[[-69  39  15   0  35   8  34 -30 -24  27   2  27 -63 -22]
 [-57  38  10  37 -53 -12 -21 -14  29 -49  18 -70 -47  19]]
=>
[[-57  38  10  37 -53 -12 -21 -14  29 -49  18 -70 -47  19]
 [-69  39  15   0  35   8  34 -30 -24  27   2  27 -63 -22]]

[[ 60 -39   4]
 [ 30  23 -27]
 [ 54  61  62]
 [ 29 -63  73]]
=>
[[ 60 -39   4]
 [ 54  61  62]
 [ 30  23 -27]
 [ 29 -63  73]]

[[-45  -6   1  11 -41 -45   5  -6 -27  41 -44]
 [-18  -1  -7   6   0   2 -11   4 -32  45 -15]
 [ 74   6  19 -33   6  78  -3  10   7 -22  28]
 [-14   2 -20  -6   2  13  -5 -11   2  39  -3]]
=>
[[ 74   6  19 -33   6  78  -3  10   7 -22  28]
 [-14   2 -20  -6   2  13  -5 -11   2  39  -3]
 [-18  -1  -7   6   0   2 -11   4 -32  45 -15]
 [-45  -6   1  11 -41 -45   5  -6 -27  41 -44]]

[[-47   2  -2  22  53   9   9 -34 -16  16 -52  18]
 [ 24 -56  21  38 -13 -13  -5  29  33  -8  34  -3]
 [-49  -4  14 -21  16   3 -23  13 -11 -11  66   1]
 [ 44  -5  23  17 -36 -15 -19   2 -31 -13  55   5]]
=>
[[ 44  -5  23  17 -36 -15 -19   2 -31 -13  55   5]
 [ 24 -56  21  38 -13 -13  -5  29  33  -8  34  -3]
 [-47   2  -2  22  53   9   9 -34 -16  16 -52  18]
 [-49  -4  14 -21  16   3 -23  13 -11 -11  66   1]]

[[ 23  -2   5  20  -4  15 -23  33 -10   0  28   7  -4  15 -32]
 [ 16  -5   3  -2 -13  11  -4  23  -7   3   0  13  12  21  -5]
 [-28  37  41 -20  19  -9  55 -11  40  56 -28  27  17 -14  68]
 [-21  31  32 -16  16  -5  46  -8  33  45 -23  23  17  -9  58]
 [ 12 -13 -22  15   9   3  -5 -15  -3 -32  12 -20   0   5  -9]
 [ 15   7  18  15  -3  11 -18  36  -3  16  25  14  -7   7 -26]]
=>
[[ 23  -2   5  20  -4  15 -23  33 -10   0  28   7  -4  15 -32]
 [ 16  -5   3  -2 -13  11  -4  23  -7   3   0  13  12  21  -5]
 [ 15   7  18  15  -3  11 -18  36  -3  16  25  14  -7   7 -26]
 [ 12 -13 -22  15   9   3  -5 -15  -3 -32  12 -20   0   5  -9]
 [-21  31  32 -16  16  -5  46  -8  33  45 -23  23  17  -9  58]
 [-28  37  41 -20  19  -9  55 -11  40  56 -28  27  17 -14  68]]

[[ -3   3  13   3 -16 -75]
 [-18  -1   2  -7 -48 -60]
 [-31  -5 -17 -19 -45 -35]
 [ 10   2 -10  21  10 -73]
 [-40  -4  14 -16 -74  35]
 [ 27  -7  12  42  69 -27]]
=>
[[ 27  -7  12  42  69 -27]
 [ 10   2 -10  21  10 -73]
 [ -3   3  13   3 -16 -75]
 [-18  -1   2  -7 -48 -60]
 [-31  -5 -17 -19 -45 -35]
 [-40  -4  14 -16 -74  35]]

[[-11 -13  66  20 -14  10 -14  29 -52 -28  23  11  -3]
 [ 33  12  -7  24  -3 -21  37 -35  18  20  -8  -4  -2]
 [-51  15  -7  -6 -11 -30 -11 -12  28 -41  -4 -55  14]
 [ -5 -26  29   9 -17   3  16  -8  12 -20  -9 -15 -35]
 [-20 -21   5  15 -17  36 -20  -6  -4 -40 -21 -17 -11]
 [ 13 -19  -5 -20 -24 -10   6 -41  18  31  15 -19 -16]
 [ -2  19 -19 -51  32   1 -31  40 -17  38  73   0  33]]
=>
[[ 33  12  -7  24  -3 -21  37 -35  18  20  -8  -4  -2]
 [ 13 -19  -5 -20 -24 -10   6 -41  18  31  15 -19 -16]
 [ -2  19 -19 -51  32   1 -31  40 -17  38  73   0  33]
 [ -5 -26  29   9 -17   3  16  -8  12 -20  -9 -15 -35]
 [-11 -13  66  20 -14  10 -14  29 -52 -28  23  11  -3]
 [-20 -21   5  15 -17  36 -20  -6  -4 -40 -21 -17 -11]
 [-51  15  -7  -6 -11 -30 -11 -12  28 -41  -4 -55  14]]

[[ 56 -16  10  58  56  55  57 -20 -20]
 [ 31 -22 -11  30  31  30  31 -27 -27]
 [ 34 -23  -9  34  34  33  34 -21 -21]
 [ 27 -21 -13  26  27  27  27 -32 -32]
 [ 11 -30 -26  10  11  12  11 -28 -28]]
=>
[[ 56 -16  10  58  56  55  57 -20 -20]
 [ 34 -23  -9  34  34  33  34 -21 -21]
 [ 31 -22 -11  30  31  30  31 -27 -27]
 [ 27 -21 -13  26  27  27  27 -32 -32]
 [ 11 -30 -26  10  11  12  11 -28 -28]]

[[ 13   6]
 [-78  19]
 [ 41  37]
 [-71 -32]
 [ -1  -6]
 [-63 -54]
 [-34 -69]
 [-35   1]]
=>
[[ 41  37]
 [ 13   6]
 [ -1  -6]
 [-34 -69]
 [-35   1]
 [-63 -54]
 [-71 -32]
 [-78  19]]
---
[[ 37 -32  38 -35]
 [ 21   2 -46  28]
 [-25  45 -39  28]
 [-27  76 -34  71]
 [ -6 -24 -21  23]]
=>
[[ 21   2 -46]
 [-25  45 -39]]

[[ 58  64 -68]
 [-35  56  58]
 [-38 -78 -42]
 [ 42   5  67]]
=>
[[-35  56  58]
 [-38 -78 -42]]

[[ -7  -2 -13]
 [  3  46  22]
 [-24  76  21]]
=>
[[  3  46  22]
 [-24  76  21]]

[[-21   3  24  23]
 [-11 -15 -73   2]
 [ 31  -1  74  14]
 [ 51  -6 -46  50]]
=>
[[-11 -15 -73]
 [ 31  -1  74]]

[[ -2   0 -46  -5 -28]
 [ 16  50   0   0  51]
 [-19  33 -47 -10  16]
 [  8 -65 -71   5  44]
 [-18  14  39  39  40]]
=>
[[ 16  50   0]
 [-19  33 -47]]

[[ 46  20   9  56 -39]
 [-25  16  51 -45  37]
 [ 10 -32 -68  28 -29]
 [-45 -23 -19 -53  32]
 [-37   3  33 -54  47]]
=>
[[-25  16  51]
 [ 10 -32 -68]]
---
[[ 21 -56   6  35 -53  -2 -22  32  32 -31  36  13  21 -44 -46]
 [  7 -20  -1  11 -18  -3 -11  10  10 -12   8   4   6 -15 -18]
 [  8 -35 -33   3 -25   0 -24   8  -1 -20 -11   1   6  -8 -40]
 [-12 -60 -81 -35 -31  49   2 -23 -33   3 -42   1  23  25 -67]]
=>
[[  7 -20  -1  11 -18  -3 -11  10  10 -12   8   4   6 -15 -18]
 [  8 -35 -33   3 -25   0 -24   8  -1 -20 -11   1   6  -8 -40]
 [ 21 -56   6  35 -53  -2 -22  32  32 -31  36  13  21 -44 -46]
 [-12 -60 -81 -35 -31  49   2 -23 -33   3 -42   1  23  25 -67]]

[[  1  46  -5  -1]
 [  1  49 -13  -2]
 [  1 -23 -31   1]
 [  0  25  -7  -2]
 [  0 -60 -13   2]
 [  0  -3  22   2]
 [  1 -34 -30   0]
 [  0 -47   9   3]
 [ -1  22  29   1]]
=>
[[  1  49 -13  -2]
 [  1  46  -5  -1]
 [  0  25  -7  -2]
 [ -1  22  29   1]
 [  0  -3  22   2]
 [  1 -23 -31   1]
 [  1 -34 -30   0]
 [  0 -47   9   3]
 [  0 -60 -13   2]]

[[-28 -14  42  14 -33 -72  61 -33  56]
 [  6  22  32 -45  46 -38 -23  -6  40]
 [-37  10   0  37  36 -19 -37 -30  66]
 [ 39  26   3  51  -3 -38 -12  45  72]]
=>
[[ 39  26   3  51  -3 -38 -12  45  72]
 [  6  22  32 -45  46 -38 -23  -6  40]
 [-37  10   0  37  36 -19 -37 -30  66]
 [-28 -14  42  14 -33 -72  61 -33  56]]

[[ 47  28  26  26 -32   2  17 -38  11 -18]
 [ 32   7  -4   2   7  49  -2  14  10   0]
 [ 51 -15   4  27 -20  27 -28 -25 -11  40]
 [ 39 -60  -9 -27   6  33 -36  13 -54  42]
 [ 62  37  23  32 -33  12   9 -40  -2   2]
 [ 52 -16 -12  28 -35  11 -22 -43   1  46]]
=>
[[ 62  37  23  32 -33  12   9 -40  -2   2]
 [ 47  28  26  26 -32   2  17 -38  11 -18]
 [ 32   7  -4   2   7  49  -2  14  10   0]
 [ 51 -15   4  27 -20  27 -28 -25 -11  40]
 [ 52 -16 -12  28 -35  11 -22 -43   1  46]
 [ 39 -60  -9 -27   6  33 -36  13 -54  42]]

[[ 29 -61 -14  22  15]
 [ 16 -51  11  20   4]
 [ 19 -58 -12  25  -5]]
=>
[[ 16 -51  11  20   4]
 [ 19 -58 -12  25  -5]
 [ 29 -61 -14  22  15]]

[[-15  14 -27 -10   4 -20  26  27]
 [ 35  -1  38   2 -20  31 -40 -63]
 [ -4  24 -32  17  -2  -3  -8 -33]
 [ -7  72 -36  37  49 -12 -16  77]
 [ -8  27 -22  24  -1  -7  -9 -40]
 [-69 -42  12 -21 -17 -48  80  16]
 [ 60 -24 -28 -23 -26  62 -28 -23]]
=>
[[ -7  72 -36  37  49 -12 -16  77]
 [ -8  27 -22  24  -1  -7  -9 -40]
 [ -4  24 -32  17  -2  -3  -8 -33]
 [-15  14 -27 -10   4 -20  26  27]
 [ 35  -1  38   2 -20  31 -40 -63]
 [ 60 -24 -28 -23 -26  62 -28 -23]
 [-69 -42  12 -21 -17 -48  80  16]]
